Each row below has a hidden score, from 0 to 30, with 15 about the middle. What is it? The score is a weighted sum of the row's numbers plus the product of two more (or one squared), each taken from its middle value.
[ 55  38  68  -7 -48 -19 -16 -30 -79 -32  -9  69  60  -8 -38 -77  64 -44  53  31  46  73] ~ 15
[  2   1  31 -21   0  75  30  14 -24   7 -48  14 -10 -42 -27 -10 -25 -14 -29 -52 -37 -35] ~ 27
[ 42  15  20 -36  18 -26  -8 -34 -63 -20   1  61  42  35 -22 -37  26  -6  28  54  22  65] ~ 16
[ 52 -11  35   8 -35 -13 -21 -17 -41 -36  30  60  16   1 -24 -17  50 -28  54   5  27  52] ~ 16
[-18  27  15   6 -40  39  53   3  51   4   1 -61  14 -29 -69  26 -74 -26 -53  19 -16  32] ~ 22
[  -5   75  106  -61  -34   15   76   -7  -15  -32  -42  -32   77   -3 -109  -25  -72  -51  -50   -4   34   37] ~ 14
[ -22   16   78  -58  -11   -4   48    3  -33   26  -45    1  -13  -16   -4  -25   26  -28  -36 -127  -62   32] ~ 22
[-38  41  28   0 -42  26  55   8 -46  37 -37  -9  11 -77 -18 -38 -34 -51 -23  -7  22 -12] ~ 16
[-35  -4  -3 -22  -3  -2  25  12 -14  57  16 -44 -31 -45   2  39 -43 -13 -57 -29 -15 -68] ~ 25
[ 15   3 -26  -9   0 -54 -52 -11  -8  22  16   7  20  48  42 -22  33  -1  24  -1  58 -23] ~ 17
[  -5  -29    7  -28   44  -22   34   58   83   11   11  -79  -31  -45  -43   44 -119   -4  -17   39   36  -54] ~ 19
[  6  24  -7  14 -48  11   2  18 -34 -35 -40  26  31  22 -30 -32  62 -47  16 -27  41  83] ~ 16
[ 53  26   1 -10 -22 -29 -12   9 -50 -10 -18  20  58   9  -3 -56  15 -48  47  56  37  -4] ~ 17
[-52  22  -9  26 -17  14  28 -18  62  17  -7 -52 -38  16   4  41 -25  27 -41  -3 -26 -25] ~ 11
[ -9 -55 -47   6  34 -40 -43   2  41  20  26  -2 -43  34  64  34  41  48  26 -51  12  -5] ~ 18
[  5 -61   1  15  18 -11 -50 -20  11 -42  73  56 -34  57  47  13  79  41  30 -35   9  16] ~ 16
[ -61   53   60  -92    8 -103   35    8   11   10    5  -44   22   37    6   39  -13   -9  -29  -50   41   38] ~ 13
[-49 -33 -59  39   7   9  -2   0  93  15  23 -80 -63  16  29  52 -32  56 -46  25 -39 -55] ~ 16
[ 44 -23 -38  59  35  12 -31 -40   7   9  46  33   1  43  35   5  28  60  19  30 -44   4] ~ 12
[ 18 -74 -34  26  26  18 -59   7  16 -29  66  40 -43  26  48  24  56  51  29  10   5 -10] ~ 18
[-39   1  -9  19   5  43  44  10  83  15  17 -70 -39   6 -17  57 -81  22 -55   7 -18 -56] ~ 12
[  5 -96 -46  13  82  -3 -37  -8  33 -24  40  34 -50  67  82  61  32  68  16  11 -47 -15] ~ 8
[  0  50  28 -14 -45  53  62  35  30 -22 -13 -59  18 -11 -70   6 -80 -16 -55  14  11   5] ~ 16
[ 66  -2  13  25   2  36  11 -27 -41 -54 -19  59  49  12 -26 -27  19  11  34  53 -33  21] ~ 17
[ -1  33   2  19 -48 -18 -12  17 -28   7 -45  17  -6  -6  -3  -6  33 -30  47  18  36  18] ~ 25
[-33 -11  -6  55  -5  49  20   8  -9  32 -23 -19 -31 -78 -14 -27 -47 -26 -24  12 -40 -49] ~ 14
[ 51 -39  -3 -33  10 -29 -48  -1 -15 -25  48  45  -9   3  31  -9  41  13  48  24  17  18] ~ 17
[ 16 -30 -23  39   7 -27 -54 -18  17   8   5   0  -6  18  50  -3  16  19  19 -23  10 -40] ~ 13
[-68  21  15 -66  -9 -15  43  25  56 -11  27 -60  -8  46   2  46 -31  12 -75 -62   3   3] ~ 12
[  56  -29 -104  125  -13  118  -25  -31   11  -34    6   37  -10   -2  -31   13   -3   51   14  127  -43  -19] ~ 20
[ 16 -37 -53  52  35  14 -21  -6  10 -16  34  35 -21  32  14  42  23  39  10  42 -46  17] ~ 15
[ -5 -16 -26 -24  28 -66 -31  27   5   3  -9   3 -12   4  28  -4  29   8  53 -23  49  -3] ~ 17
[ 28 -29 -16  -3  48 -19 -21 -30   4 -17  32  39 -11  50  46  34  37  44   7  14 -43  22] ~ 12
[-87   2  -5 -47  -5 -19  25  32  46  -6  26 -59 -29  29  11  77 -28  41 -58 -15 -12 -26] ~ 13
[ 22   4 -12 -14   3 -63 -38  -6  -6   9  23   0  14  48  36   0  31 -11   7 -22  40 -20] ~ 14
[-37  17   7  17 -17  46  29  -1 -22  43 -23 -29  -6 -60 -10 -32 -31 -21 -33   6 -35 -31] ~ 13
[ 14 -24 -35  25  -3 -44 -51 -17  20  28  29  -8 -12  45  82  -5  25  22  30 -15  24 -33] ~ 11
[ 40  16 -11 -33 -33 -13   7   1 -13  16 -40  16  35  -6  17 -46  27 -16  44  26  30  67] ~ 15
[-21  -9 -23 -17 -20 -69 -24  -9  12  11  23   9 -16  30  63  13  40  23  56 -40  24  26] ~ 12
[-13 -70 -92  53  24 -50 -75  26  49  15  53 -17 -57  41  62  46  29  28  25  -7   8 -46] ~ 18
[ 64  39  61 -32 -21 -21 -21  -4 -68 -55   5  70  56  -3 -23 -64  56 -47  55  25  68  74] ~ 16
[ 21   3 -21   2  -8  -2  -9   4 -11  -1 -46  22  10 -30 -15 -40  21 -15  40  29  39  29] ~ 19
[ 53 -30 -45   5  22  19 -11 -10 -11 -38  25  42  14  23 -18   7  20  30  25  58 -43  29] ~ 18
[ -6  21   3  19 -16  18  41  -1  45   7 -23 -43  13 -16 -49  -3 -34 -16 -21  38 -41  13] ~ 14
[ 56  12  27 -38  10 -19 -25  -8 -42 -12  11  62  30 -18 -14 -37  29 -28  50  67  39  10] ~ 18
[-23  24   7  17 -42  66  26   2  -4  48 -28  -6 -21 -42 -20 -17   0  -3 -51 -74 -33 -10] ~ 15
[-53  30  26 -30   6 -17  23  26  25  11  -5 -42  -5  29 -44  25 -43   7 -39 -14  24  10] ~ 15
[ 51  -2 -20   8  10 -17  -5  -1 -28 -24   2  50  26   7   5 -17  32  -1  25  54 -12  64] ~ 16
[ 15 -28 -45  52  26 -56 -48  14   8 -16   2   7 -15  -4  18  27  -7 -29  55  23  52 -67] ~ 22
[-15 -63 -44 -24  43 -70 -49   3  46  29  19  -8 -56  25 100  23  36  63  37 -54  -7 -40] ~ 11
[-32  28   0  25 -37  66  34 -11 -21  38  -4 -22   0 -79 -33 -28 -38 -20 -34   7 -44 -43] ~ 16
[-38 -12 -34  56   3  44  23   0  80  12  -9 -68 -54 -27  -2  36 -65  35 -23  65 -22 -62] ~ 13
[-64   1   8 -25   7  23  23  -1 -22  28   5 -22  -5 -41 -15  16 -35 -36 -21 -46   4 -17] ~ 17
[  2  46  29 -62 -34   2  67   8  31  -7   5 -46  53   8 -64  24 -57 -41 -59  -9   2  73] ~ 22
[-35  59  57 -42 -34  18  78  -9  15 -37 -44 -28  42 -15 -66 -13 -68 -46 -39 -10  34  46] ~ 14
[ 32   3 -43  25 -15  16 -15  -4  12   1 -19  13  11   5   2 -62  18  -1  49  37  42  35] ~ 23
[ 20 -27   8  21 -12 -38 -39 -35 -25 -20  56  56  -8 -15  12  31  30  10  77   1  38  23] ~ 20
[ 18  -4 -18   2  -7 -40 -14  25 -11  -9 -35  15   8 -22   8 -19  13 -19  53   9  33  34] ~ 16
[ 38 -60   6   7  34 -29 -45  14  10  -1  54  32 -24  30  45  35  56  38  58  12  12 -10] ~ 14
[  -3   -5   -3  -66   38 -113  -54    3   -8   28   46    7   22   60   71    8   44    5   18  -58   61    1] ~ 19
[ 14 -26 -47  65  16  16 -62 -24  13  -4 -11   6 -16  34  29   3  27  18  36   2  16 -70] ~ 13
[-59  45  21 -15 -42   9  62 -16  32  26  -4 -63   8  33 -15  23 -52  -5 -68 -29  -4  35] ~ 12
[  5 -19 -88  46   4  -1 -36 -25  41  31  10   4 -28  17  22 -15  43  31  43  11 -29  -4] ~ 18
[-73 -34   2 -13  32   8  33  -4 100   0  37 -85 -57  44  21  73 -55  40 -80 -76 -33 -56] ~ 10
[ 30 -42 -14   8  73   2 -34 -19  10 -22  12  39 -25  50  57  19  23  61  22  17 -37 -11] ~ 11
[ 44  31  49  12 -38  33 -12 -12 -47 -36  14  80  47 -12 -30 -78  55 -34  60  46  64  72] ~ 17
[ 27 -82 -68  47  34  12 -87  -4  46  -2 117   3 -80  56  70  76  65 101  -6 -13 -35 -45] ~ 19
[ 25  -9  -9  20  -3  20 -43  -9 -11 -38  37  61 -12  44  31 -15  85  12  27 -22  18  36] ~ 11
[ 37 -11  13  -8  29 -26   0 -14 -34 -23  -1  45  20  15   4  -1  27  12  39  48 -17  28] ~ 18
[-40  -8  36 -27 -28  28  53  -4 -42  16 -14  -9  13 -61 -29 -31 -33 -41 -23   1 -28 -44] ~ 11
[ 14 -26 -38  38 -11   9 -21   8  21  -9 -15   4 -22   8  22 -23  36  23  41  12  35  -5] ~ 15
[-15  16  38  11 -18  25  42 -22 -40  15 -26 -10  20 -68 -33 -37 -46 -52 -29  -8   5 -29] ~ 14
[ 29   5 -12  27 -13  -8 -34 -10 -29   4  -4  21  26  29   2 -38  22  -9  24  20  30 -33] ~ 13
[-29  37 -28  17 -25  37  31  -3  55  11 -16 -50  -2  18 -13  12 -33  21 -35  38 -28  15] ~ 12
[ 24 -23 -19 -25  57 -34 -27 -22 -13 -23  34  41  13  60  43  28  46  25   3 -11 -27  25] ~ 13
[ -8 -21 -34  46  12  86  13   7  11  24 -34 -10 -56 -36 -13  20 -18  36 -37 -44 -55 -67] ~ 29
[ 21 -53 -12  44   0  13 -63   5   2 -23  46  27 -33   4  31  -3  62  12  38  -3 -10  11] ~ 16
[-17  53  34 -12 -39  38  60  -7  34  14 -22 -69   1 -12 -57  -9 -70 -15 -62  13 -21  15] ~ 12
[-31   2  -3  37 -27  65  32   1 -13  36 -27 -29 -12 -92 -12 -34 -55 -16 -31   9 -56 -58] ~ 14
[-17 -43 -66  11  13  -9 -52  25  49  22   4 -13 -58  17  58  42  38  43  31 -20  13 -15] ~ 17
[-14  69  46 -46 -43 -18  56   2  -8 -14 -60 -26  44   2 -59  -7 -28 -39 -22  19  40  44] ~ 16
[ 46  35  93 -78  -7 -77 -17  15 -75 -24  11  68  55   3  -3 -61  51 -52  73  14 105  68] ~ 13
[ 45   6 -67  65 -13  14 -47 -24   6  36 -12  -5  -3 -12  33 -53   5   4  57  68  10 -59] ~ 14
[-21  25   7 -28 -29  36  43   2 -42  35 -43  -7  18 -73 -22 -28 -37 -37 -35 -11  -6   1] ~ 16
[ 53  44  61 -29 -17 -27 -18 -26 -71   2 -31  34  94  27 -38 -74  28 -57  38  62  75   3] ~ 14
[  -1 -121  -95   85   63   11 -104   14   93    3  116   18 -120   28  101   71   68   95   19  -33  -23  -32] ~ 27
[ 22 -77 -44  83  27  26 -75  -8  44 -23  70  21 -86  25  53  39  70  55  30 -15 -33 -33] ~ 13
[ 20 -10 -19   1   7 -27 -49  -9  -4  -1  11   9  20  39  24  -7  31  -6  24 -13  37 -39] ~ 15
[-19  44  53 -30 -29  18  49  -8 -52  34 -36  -9  30 -64 -18 -66 -47 -48 -18  -6   2  -6] ~ 11
[ 11 -46 -53  17  30 -33 -72 -16  38  30  56 -20 -38  84  78  38   3  41  31 -29   9 -46] ~ 13
[-21   3  31 -17  10  28  28  36 -30  15 -30   0  -6 -52 -47   6 -15 -32 -33 -62 -30  -4] ~ 26
[ 60 -29 -49  60  59  15 -45 -27  17 -16  27  31  -8  21   4  20  27  47  13  50 -44  -1] ~ 19
[ 21 -40 -11  -5  45  -5 -21  -4 -14 -40  14  45  12  34   3  24  20  22  25  49 -47  21] ~ 13
[  17    0   41  -52   35 -103  -34   12  -22   20  -11    6   30   31   46   -1   22  -33   26  -37   42   -9] ~ 13
[ 25 -36   8  34  -4   7 -47   5  -2 -33  53  42 -25  16  16  17  64   5  28   6  23  12] ~ 15
[ 19   7   9  -4   5  -3   0 -13 -42 -49  -6  65  44  42   4 -19  26   0  26  25  26  86] ~ 13
[-32  66  36 -16 -49  -1  50 -29   7 -27 -34 -38  44  13 -45  -9  -8 -31 -41  20  -2  37] ~ 13
[ 25 -44 -48  37  56  14 -35 -31  21 -14  30  27 -35  50  50  40  29  60   2  25 -50   0] ~ 12
[-24  54  26 -24 -53  -8  52   2   8   5 -33 -34  40  -8 -35 -17 -45 -32 -26  29   7  41] ~ 12
[ 20 -17   0 -16  31 -67 -54 -28  -4   5  28   7   6  64  57  10  43  15  28 -46   8 -50] ~ 11
[  6   7  -2  14   4  15 -12 -29 -35 -36   7  46  32  42   5 -11  30  23  17  39 -33  35] ~ 10
[ -37  -61  -73   47   21   45   -9   39   56   58   41  -47 -127  -15   70   53   -9   91  -56  -82 -100  -67] ~ 22
[-24  -5  -4 -16   6  15  30  -2  -6  69 -11 -34 -13 -83  18 -40 -37   2 -34   6 -29 -38] ~ 14
[  8  -8 -38  -7 -16   7 -24   5  11   1 -15  17 -10  13  19 -12  21   7  37   7  38  24] ~ 18
[  9 -29 -36  23  20 -53 -52 -19  25  36  15  -4 -19  38  61  27  31  17  10 -26   7 -50] ~ 13
[ 35 -40   5  14   3 -11 -59   5  -2  -8  62  31 -28   3  22   1  52  40  33   8  10   6] ~ 18
[  37  -98 -127  120   24   92  -43    5   45  -27   35    9  -67   13   30   61    6   74   14   86  -90  -45] ~ 17
[-18  64  22  24 -43  28  50  -8  18 -19 -62 -34  46 -15 -73 -28 -35 -39 -25  74  -2  35] ~ 13
[-31  39  33 -45 -21  10  51  12  31   1 -13 -54  17  -9 -35  12 -71   1 -52  -7  -1   1] ~ 13
[ -1  12  20 -49   1 -76   2  26 -22  -7 -10  17  29  14  10 -12  40 -32  38 -20  61  65] ~ 15
[-29 -18 -23  31 -21  70  22  10  -5  19 -17 -28 -19 -63  -9  -8 -44  -2 -30   1 -43 -60] ~ 14
[-14  34  40 -70  -4   2  47  20 -50  44 -25  10  24 -40 -37 -19 -15 -34 -22 -50 -16  17] ~ 22
[   6   44   24    7  -30   40   57  -13  -57   37  -54  -21   37 -108  -51  -80  -57  -65   -9   54   -4  -21] ~ 19
[-19  50  42 -47 -16 -28  46   6  19   4 -13 -39  26   2 -27 -10 -46 -13 -15  29  14 -11] ~ 12
[-56  61  34 -23 -45   5  64   0  30  13  16 -60   3  40 -23  46 -22  -4 -96 -59 -22  35] ~ 11
[-51   3 -55  29   2 -26   0  29  73  45  26 -75 -53  -3  44  41 -36  45 -36  14 -26 -10] ~ 14
[  32   66   50  -43  -20   41   60   -9  -52   25  -62   23   68 -106  -73 -100  -29  -46   -4   13   19    8] ~ 19
